Rows swapped in pairs by one turn or mirror: which row each one swaps with
z_327: [ 20 -17   1  -7   2  -8  -4  29 -18  15  15  28  -4  -3  -8  12   7 -25
 -28   9   5  12  33 -40   5   3 -10  -8  39]
z_128: [ 39  12  34 -22  -6  -7 -14  -2  29  -5  13   8  -2  -5  10 -29  19 -24
  -1   8 -12   3  22  24   0   8 -12  18  30]
z_275: [ 10  26 -17 -24  21  -7 -25  17  19   7  28   8   5  -4 -19  -3  11   4
 -29   3  -6 -13   2   3 -10  10  11  35 -26]
z_299: [-12 -12 -12 -20 -19   2 -36  -9   5   7  27  21  14 -12  14  25   7 -29
 -30 -21 -22 -13  16  -4  -1  14  32 -15  10]
z_20: [ 15  13 -15 -23   1  -1 -15   9   3  -1  24   4 -20 -13 -29 -45   9  -4
 -28  -2  20  -1  20   6 -18   2  -5  32  -9]
z_751: [-10  -7   5 -17  -5   1 -49  -2   5  18   9  31   4  -8  19  22  14 -48
 -33  -1 -10  -9  23  -8  -6  26  32 -10  21]
z_624: [-15 -28 -17 -12   5  -4 -51   9  -4  11  40  20  17 -21   6  -9  15 -33
 -45   5 -23  -2  31   3 -10  27  31 -13   3]
z_522: [ 31 -10   0 -32 -11  -2   0   9 -17  11  21  10 -20   7 -19   3   1 -22
 -22  10  19  14  32 -31  -9   1 -12  14  36]
z_349: [  4 -11   7 -20  13  -3 -41  22  13  14  14  28  16  -8  20  17   9 -30
 -19 -11 -31  -3  29 -14   1  24  40 -10  35]
z_70: [ 23 -11  13 -33  -7  13  -3  17 -18   5  16  21   2  -4  -8  14  13 -28
 -29   8  18  15  29 -37  12   9 -12   7  38]
z_498: [ 37  16  27 -20 -13   4  -2   2  22   1  16  -1   4  -4  17 -23  28 -26
   2  16 -17  -5  28  17   1   2  -9  14  29]
z_668: [ 35  12 -17 -13   6 -12  -5  22   4   6  39   9  -1  -4  -2 -47  17  -3
 -26   7  -6   4  15  29 -15   8  -7  27 -14]
z_743: [ 11 -11 -25 -47  22 -18 -11  24   2   1  29  15   7  -3  -5 -36   8  -1
 -21   9 -13  -4  31  17   2  -5  -6  20 -25]
z_766: [-12 -16  -9  -1  -9 -16 -45   5   0  -2  35  24   2 -20  17  18  23 -37
 -30   2 -15  -4  40   0  -4  11  39  -5  30]
z_99: [ -8 -10   3  -9 -13   1 -39   4  13   0  25  23  -2 -17   4  29  10 -33
 -34  -7 -26  -4  32 -27  -5  10  37  -3  32]
z_877: [ -7 -19  12 -20  -3  -7 -47   1 -12   9  34  31   4  -3   7  23   5 -38
 -45   0 -21  12  26 -16  -5  21  28  -8  31]
z_354: [-14  10  -5 -15   2   5 -47  12  26   8  23  25  10 -20  -1  33  16 -14
 -44  -5 -15  -6  10  -9  -5  18  32   8   2]
z_208: [ 36   6  25 -30  -1   6  -6  -2  21   2  12 -12  -6   4   8 -30  19 -29
   1  10 -11  13  21  26  -3   7 -13  18  12]
z_179: [ 27  15  23 -20  -8   4 -21  -7  23  -4  20   8  -7   1  11 -38  12 -33
  -1  -2 -16   7  24  28   6  12 -21  20  22]
z_621: [ 20 -14   4 -15 -11   5  -9  23 -17  14  16  19  -3 -12  -1  23  17 -32
 -18   8  13  29  34 -34   6   6   4  -6  37]
z_764: [ 14 -10 -14 -43  25 -16  -4  23  -6  -8  30   7  -1  -6 -10 -37   5  -7
 -30  -3  -6   3  12  20  -9  20  -8  36 -18]
z_499: [ 11  17 -16 -32  17 -17  -5  12  -6   4  24   7  17  -7 -15 -26  11  10
 -32 -12  -5   3  25  14  -2 -12   1  22 -28]
z_455: [ 37  17 -15 -35  20  -5  -9  25  10  -4  22   4  -3  -4 -14 -35  10  -1
 -27  -8  -9  -2  19  14   0   6  -7  40 -17]
z_338: [ 11  20 -11 -20  20  -9   4  22   2  14  20  15   5  -6  -9 -41  11  -5
 -21   7   9   7  20   9 -17   6  -2  36 -24]
z_543: [ 27 -18   7 -16  -5  -2  -5  21  -9   6  18  32  -2  -3 -11  15   7 -25
 -22   8  23  14  26 -37   7   9  -4   4  45]
z_198: [-23 -26 -17 -27 -20  -4 -46   0   9  -1  36  33   2 -21  14  11  10 -34
 -24   3 -19  -5  39  -4   2   4  26 -11  13]
z_623: [ 37   7  25 -25 -10   3 -12  12  31   7  13  11   3  -6  29 -13  20 -25
  -8  -3 -23  16  41  22   2  11  -3   8  42]
z_861: [  5  -5 -25 -25  19 -16 -33  15 -15   8  46   8  14 -15 -11 -44  10 -13
 -27  10 -15   2  25  15 -13  20  11  18 -24]

z_624 is swapped with z_861
z_128 is swapped with z_543
z_743 is swapped with z_198
z_327 is swapped with z_179
z_208 is swapped with z_621
z_498 is swapped with z_70

Rows swapped in pairs by one turn or mirror: which row each one swaps with
z_489: [ 26 -13  -1 -24  25  -8  11  53 -20  -6 -12   2  12 -31  16 -16  12  16
  -7 -21  12  21]
z_525: [ 24 -12  15 -20  19   7 -21  28  16  -7  -4   7   1  -8  -1  -9  -4  17
 -36 -31  -8  -4]
z_627: [ 18  -8 -16  -9   9   5  20  26 -31 -19 -11 -15  14 -16  19 -18   8 -19
  10   7  27  53]
z_859: [ 11 -33   7  -7  18   1 -24  49  -8 -21  29  13  22 -36  -5  -3   1  -4
   0   8   0  23]
z_348: [ 21  12  17 -36  -4  25  13  38   0 -24   3   6  -3  12 -22  -4   3   4
 -18  -9  11  33]
z_691: [ 14 -16   7   5   5  22 -35  -8  19 -20   6  -5   4   8  -3  -6 -16 -19
 -29  -3  -7  15]
z_584: [  9 -12 -25 -16  12   5  20  28 -26 -24  -8 -13  18 -17  24 -16  10 -23
   9   3  27  50]
z_855: [  9  -8 -28  -8   5  14  21  21 -23 -21 -12 -18  17  -7  11 -18  11 -20
   4   0  31  50]
z_948: [ 13  -1   1  -7   0  34 -22  -4  19 -26  -3 -12   5  20  -7  -7  -6 -25
 -35 -10   4  18]
z_264: [  5 -17  -1  -5   6  24 -33  -7  26 -26   7  -5   6  11   1  -6 -12 -23
 -32  -8  -5  13]
z_883: [  3 -24 -10  10   6  24 -35  -6  20 -21   8  -8  13   5  -4  -9  -9 -22
 -26  -5   1  15]
z_142: [ 18   2   6 -31  27  28 -26  28  16 -21   4  15  -7  -8  17 -18 -25  -1
  -6 -14 -18  -3]
z_432: [ 10 -21 -23   0  16   6   1  29 -26 -23  -2 -14  28 -28  22 -15  10 -29
   7   8  24  43]
z_547: [ 35 -22  -3 -43  16   5   3  45  -6 -25  -7   9  14   0  37  -9  22   8
   7 -13   7  49]
z_942: [  0 -25 -11 -27  38   1 -15  43 -29 -16   9  22  -5 -20  21 -24  -7 -13
   9   2 -10  40]
z_5: [ 11   2  -9 -26  18   2  11  48 -28 -25 -15  -2  12 -25  11 -19  30 -22
  12   0   9  37]
z_450: [ -1  -8 -23   5   6  20   0   9 -28 -19  -9 -14  25 -16  20 -19  -1 -31
  -5   1  29  45]
z_82: [ 14  -4   7 -25  -3  11 -36  13   4   1  18  31  11   8  -8   1  -6 -25
 -22 -17 -21  32]
z_895: [ -1 -17 -28   3   5   6   6   9 -16 -10  -2 -21  21 -16  19 -15  -1 -28
  -6   2  29  49]
z_50: [ 31 -31  11 -31  15  15 -37  25  26 -26   7  15  10  11  23  -2   7   8
 -15 -18 -15  22]
z_300: [ 20   6  -8 -38  30  16   5  48 -15 -20  -6   9   0 -24  32 -24 -11   0
  18  -8   2  20]
z_674: [ 19 -10  23 -20   6  14 -28   7  22 -23  -4  14 -10  15   5 -18  -6   3
 -34 -24  -7  14]
z_490: [  7 -33 -11 -21  11 -10   7  41 -24 -22  -6  -8  14 -19  12   6  18   9
  20  -3  18  21]
z_963: [ -1 -11 -13   4  -3  22 -17 -12  14 -12   1 -18  11   9   2  -9 -13 -27
 -32  -8  13  30]
z_572: [ -2  -5  -8   8   0  33 -26 -12   2 -20  -4  -9  16   5   4 -13 -13 -31
 -30  -8  12  25]
z_814: [  7  -4  13 -14  13  20 -40  15  21 -26   1   7   1   1 -12  -9   7 -22
 -25 -10 -21   2]
z_178: [ 18 -24  -1 -19  19 -13   4  42 -27 -21  -7   9  10 -29  33 -27  12   1
   9  -7  17  44]
z_940: [  5   1   4 -41  22  25 -14  22  -2 -17  -1  20 -26  22   0 -20 -15  -7
 -20 -14 -17  30]
z_903: [ 17  -1 -11 -33   2  -3   1  38 -32   2   7  24  20 -13  10  -6  10 -26
   7  -9   2  58]
z_770: [ 14 -34  11  -9  22   2 -50  27   8  -3  18  15  13 -23   6 -11  -5 -17
  -6  -3  -9   7]
z_671: [ 39 -12 -11 -42   1  -3  32  22 -12  -5  -4  11  17 -16  19   6   3   3
 -10 -17   1  34]
z_103: [ 27  13   7 -46   3  14  19  37 -14  -4 -17   2  -4   7   3 -18  12  -9
  -1 -16  21  39]
z_714: [  8 -20  10 -22  -1  13 -19  12  17 -24  -4  -5  -3  18 -12  13   2  12
 -16 -17  -2  -3]
z_485: [ 33 -32  -1 -24   6  -1 -12   6  13  -5  13  18  20 -17  13  13 -11   0
 -25 -17 -21   9]

z_432 is swapped with z_948
z_814 is swapped with z_5
z_903 is swapped with z_82
z_883 is swapped with z_855
z_525 is swapped with z_489
z_942 is swapped with z_940

Rows swapped in pairs by one turn or mirror: which row each one swaps with
z_753: [  5  25  14  -8 -22  13  28  -2 -13 -17  24   4   5   7  -2  -4   1  26
 -12]
z_419: [ 35  -7 -16   4   3   2 -12 -25  34   4 -21  -2   4  -6 -16   4  -8 -24
   7]
z_137: [ 38  -7  -9  10 -14   3  32 -26   1  18 -17  -6  -6 -21  -7 -10   0 -10
   8]
z_146: [ -5  26  13  -3 -26  10  25  -7 -13 -15  13   6   2  10  -5  -5  13  22
 -22]
z_257: [ 31 -22 -17  12 -12   5  22 -18 -17   7   5 -23 -19 -24   2   0   5   4
   3]
z_643: [  8  15   6 -17 -28  10  13  -2 -19 -20  18  -3   5  -1  12 -12  24  22
 -21]
z_673: [ 36  -8 -23   9 -12   6  23  -8 -13  15   5 -17 -13 -22  -5  -3  -3  19
  16]
z_806: [ -9  25   1  -5  -3  -2 -18   6  21 -28  24   4  14  26  -4   5  11   3
 -12]
z_226: [  7  13  -6   0 -22  11  19   5 -23  -7  26  -7  -8   0  -4   0   7  43
  -6]
z_782: [ -7  25   7  -8  -9  10 -20  -7  21 -28   7  11  10  25 -13   8   5   8
 -23]
z_60: [-16  22  -3   0 -14  -2 -23   5  10 -21  23   9   8  25  -5   1   5   6
 -21]
z_400: [ 45 -13 -13  -6 -16   4  19 -18  -7   8  -8 -14  -3 -28  10 -16  14  -6
   6]
z_864: [ -2  24 -10 -13 -12   6 -26   8  16 -26   5  13   3  33 -14   8   9  12
  -4]
z_51: [ 33  -6 -21   9  10  -9 -10 -12  35   4  -4  -9   8  -5  -7   2  -2 -29
  18]
z_307: [ 30 -10 -26  13   0 -11 -16 -15  25  14  -9  -5   0  -8  -8  -3 -10 -29
  13]
z_129: [ -4  12  -8  -8   2 -13 -22  -4 -10   2   4  -4  14  34   4   0  -5 -14
 -33]
z_207: [ 28 -11 -21  10   3   1 -17 -17  28  19 -16 -12  -6  -1  -7  -1   4 -27
  17]
z_374: [  1   1  -1   4 -22   9  17  -5 -27 -16  26 -12 -13  -1   3   3  14  27
 -19]
z_681: [ 19  -6 -20  -1   9 -18 -17 -13  -1  19 -11 -10  10  17   3  -1 -11 -31
 -16]
z_190: [-17  23   3  -3 -12  10 -25   1  13 -15  16   3   2  31  -4   3  17   7
 -14]
z_258: [ 37  -5 -30  -2  -2  -1 -20  -9  28   2 -21   0  -4   5 -16   4  -2 -15
  22]
z_373: [ 44  -6  -7   4 -11   5  34 -19   0  13  -3  -8  -2 -22  -5  -8 -11  -5
  17]

z_753 is swapped with z_373
z_419 is swapped with z_782
z_137 is swapped with z_146

Rows swapped in pairs by one turn or mirror: which row each one swaps with
z_741: [  2  19 -64 -13  -2   0  13 -17  15  10   4  -1  -1]
z_939: [-27  -8   6  -9 -32  12  -2  18   0  23  -7   6 -15]
z_938: [-23  14   6  -5 -25  18  18  10  -7  33   7  17 -28]
z_340: [ -8  22 -33 -41 -15   1  12  16  20   6 -15   0  26]
z_276: [  1  26 -55  -9  -5  -1   1  17  18   6  -8   5  21]
z_464: [-14  19 -19  22 -17  16   7  15  -6  30  12  22 -29]
z_339: [ -9  15 -42   8  -8   9  16 -18  -2  24  18  10 -30]
z_600: [  0  24 -47 -27  -8 -10   0  21  21  11  -6  -5  22]
z_398: [-20  21 -16  13 -31  18  32  -9  -2  31  12  16 -21]
z_404: [-10   9 -47 -46 -14  21  19  25   6   5  -9  -7  15]
z_26: [-24   4 -17 -19 -21  35  24  21 -14  26  11   9 -28]
z_469: [ -6  26 -49 -15 -22   2  24  -7  20   7 -10  -3  28]
z_617: [-17  14  -8   7 -21   6   9  17  -7  38  18  12 -33]
z_573: [-19  -3 -18 -30 -25   0  -7  22  15   7 -21  -5  18]

z_600 is swapped with z_617
z_741 is swapped with z_339
z_573 is swapped with z_939

Rows swapped in pairs by one turn or mirror: which row each one swaps with
z_52: [ -4 -17  21  13 -17  22  -1 -10  13  21 -21  -8   3  -7 -15  42 -10   3
  27  27  -1 -37  -2 -20  -5  -3 -17   5  -7  19  21   9  -2 -41  35   4
   6   6  22  10  19  17 -13  33 -23 -27  15  15]
z_286: [-22  -4  14   0  -6 -20   3 -20 -19 -17  23  -1  -8   3  17  -1  19 -15
  13 -14 -22  16   4  27  -4  18 -24  24 -25  11  12  17 -11 -17  13  20
 -22  13 -30  -2 -17  20 -16  14   1  -2  16  11]
z_298: [  3 -31  13   4  16   7   8 -15  33  16 -11 -28 -13  -4 -28  32   7  19
   6  31  -7 -34 -10  -4  10  13  -6 -16 -18   3  30  24   7 -51 -10  -5
  23   8  34 -18  -3   0 -17  32 -19   0  33   4]
z_486: [-21   1  14   5 -18  -6  -3 -11 -12 -11  16   7  -1   3  23 -11   8 -22
  18 -23 -24   6   7  19 -17   5 -20  26 -21  15  16  13 -10 -15  29  23
 -28  13 -23   3 -11  30 -13  10   2 -10  11  19]
z_88: [-19   0  17   1 -11 -15   2 -19 -17 -18  21   2  -4   6  22  -1  17 -18
  15 -18 -23   8   7  23  -8  14 -23  25 -25  15  15  17 -11 -12  18  18
 -24  12 -27  -3 -11  27 -15  14   3 -11  16  14]
z_395: [-13 -19  -4 -14 -12  16  10 -27  27  13 -16  -2 -10 -14 -40   6   3   4
  25  17 -35  -8  -4  -5   7 -18   7 -31 -28  15  40  12 -14 -54  22  -2
  25  21   7   9 -12  14 -15  22 -14  11  37   9]
z_722: [ -1 -37  24  21  -2   1  -6   9  10  34 -10 -16  -6  14  -7  27   0  12
   0  26   8 -34  10 -17 -13  17  -7  20  10   4   6  16  18 -44  -2   5
  12  -4  36  -5   9  -2 -17  29 -13 -16  18   5]
z_67: [  0  10   2 -10   1   1  11 -25  16   9  36   3 -10  -9 -18 -25  -3 -13
  -2  13 -44  29 -12   7 -10   1 -28   4 -27  19   3  19  -9 -30   4  22
 -11  12 -36 -13  -4   3 -10   8 -11  37  36   5]
z_154: [ 23  -6  10  18  11  15   9   7  39  25   1  -9 -15  -1 -21  -6 -26   5
 -20  27 -17 -35 -10 -20 -16   1 -28   1   3  15   3  32  16 -46   9  15
  -9  -5  24 -26  26  -2  -6  25 -22   7  29   0]
z_736: [ 23 -14  13  16   8  19  10   2  40  35   2 -13  -9  -9 -28   9 -22  13
 -11  34 -12 -26 -11 -24 -14   0 -24   4   0  10  -3  29  10 -46   9   6
  -4  -4  31 -22  23  -3  -4  27 -25  11  30   3]
z_32: [ 17 -15   9   7   3  16   3  -1  38  46  11  -6  -9   2 -35  -7 -17   6
 -12  41 -23  -7  -7 -27 -20  -2 -15   3   0  15  -4  19  12 -49  -8  12
  13  -2  12 -15  16 -13  -9  19 -22  27  38   1]
z_739: [-18 -22  20   4  -5 -23   1   0 -17   3  29   0  -7  24  10 -15  27 -13
   7  -8 -10  24  22  15  -9  18  -7  35  -8   3   3  13  -2 -29 -10  22
  -4   8 -16  -2 -16  14 -18   6  12  -3  13  13]
z_84: [  1 -34  28  20  -7   5  -6   4  10  30 -11 -15  -5  14  -3  32   0   9
   2  24   7 -41  11 -19 -12  13  -9  19   3   8  11  17  14 -40   4   2
  11  -3  36  -6  16   4 -17  31 -12 -25  19   8]
z_54: [  2 -38   2   0  18   5   8  -2  43  13 -10 -17 -16   5 -34   6  14  21
   8  18 -17 -18   0  -1   3  -2  14 -17  -8  -1  35  21  10 -50 -15   3
  32   5  34 -11 -21   2 -10  22 -15  10  41   3]
z_546: [-13 -15  -7  -8 -16  10   2   4  30  14 -14  17  -6   2 -25 -43   0  -5
  23  -9 -41   3  13 -13 -22 -30  19  -6  -4  17  29   9  -6 -47  28  13
   9  13   6  10 -20  24  -6   3  -5  12  35   8]
z_366: [-15   1  -2  -8   5 -15  11 -13  12 -24  21   1 -12   1   2 -33  20 -13
  15 -25 -38  20   3  23  -8   3  -7  11 -23   9  26  20  -7 -25   7  24
 -17  12 -23 -12 -31  26  -9   3   1  11  27  10]
z_43: [ -9  -3   2  -1   7 -14   6   6  17 -16  15   6 -11   9   7 -49  16  -8
  13 -30 -35  12  10  15 -21  -2   0  19 -10  11  21  20   2 -27   7  25
 -19   6 -13 -15 -31  28  -5  -2   3  10  28   7]
z_839: [-11 -16  -5 -10  13 -10  10  -5  26 -17  11   1 -15   6 -10 -37  24   0
  16 -21 -38  19   6  22  -6  -6  10  -2 -17   5  34  20  -3 -30  -2  20
   3  11  -7  -9 -41  21  -5   3  -1  17  39   7]
z_570: [ -9 -42  27   9   0  -9   1 -10  -5  27  11 -21  -7  16 -13  36  18   8
   3  31   8  -9  11  -2   6  26  -8  15  -8  -1   7  12   5 -47 -21   4
  22   5  18  -4   1  -3 -26  27  -2  -9  18   9]
z_293: [  4 -36  10   9  13   8   4   1  38  26 -13 -23 -12   5 -29  18   3  17
   4  27  -7 -35   1 -17  -4   7   3  -6   0   0  24  22  16 -55 -11   1
  24  -2  43 -15  -2  -1 -13  29 -19  -4  31   5]
z_433: [  5  16   3  -1   3   0  16 -18  14  -8  31   3  -9 -16  -4 -25  -6 -11
   1  -4 -39  18 -12  14 -11  -1 -35  12 -25  17   2  29 -13 -22  24  23
 -37  10 -26 -20  -1  19  -4  10 -10  23  27   9]
z_886: [ -2 -31  24  18 -12  14  -7  -4  11  31 -14 -17  -2   3  -6  41  -8   6
   8  26   6 -44   2 -16  -9  10 -14   9  -5   9  17  13   9 -42  13   1
  10   3  34   0  16   6 -19  35 -17 -23  14  14]
z_548: [-10   0   2  -1 -17  -1   2   5  10  -5   6  19  -3   2   5 -42   2 -18
  24 -26 -33  13  10   2 -26 -15  -6  20  -2  21  16  15  -5 -21  33  29
 -23   7 -14   6 -14  30  -2  -2   4   0  22  11]
z_518: [-15   5  13   6 -23   6   0  -6  -4  -8   0  14   5  -1   9  -9  -1 -19
  33 -16 -23   2   8   2 -19 -10 -18  25 -11  26  18   7 -12 -20  48  24
 -26  10 -19  13  -2  36  -5  10  -6 -17  11  18]
z_742: [  1 -26  12   1  -7  18   6 -23  22  24 -18 -16  -8 -15 -30  44  -5  10
  19  35  -8 -33 -13 -14   8   2 -13 -18 -16  13  28  18  -2 -45  17  -3
  18  10  27   3  12   3 -15  33 -19  -8  28   7]
z_267: [  8  20   2   1   8   0  18 -21  16 -14  25   1 -16 -12  -4 -20 -11 -16
  -8   0 -40   2 -16  16  -5   6 -43   2 -26  21   9  34  -7 -27  19  24
 -33  10 -26 -25   8  15  -6  15 -12  18  28   4]

z_52 is swapped with z_518
z_88 is swapped with z_84
z_839 is swapped with z_54
z_486 is swapped with z_886
z_433 is swapped with z_736

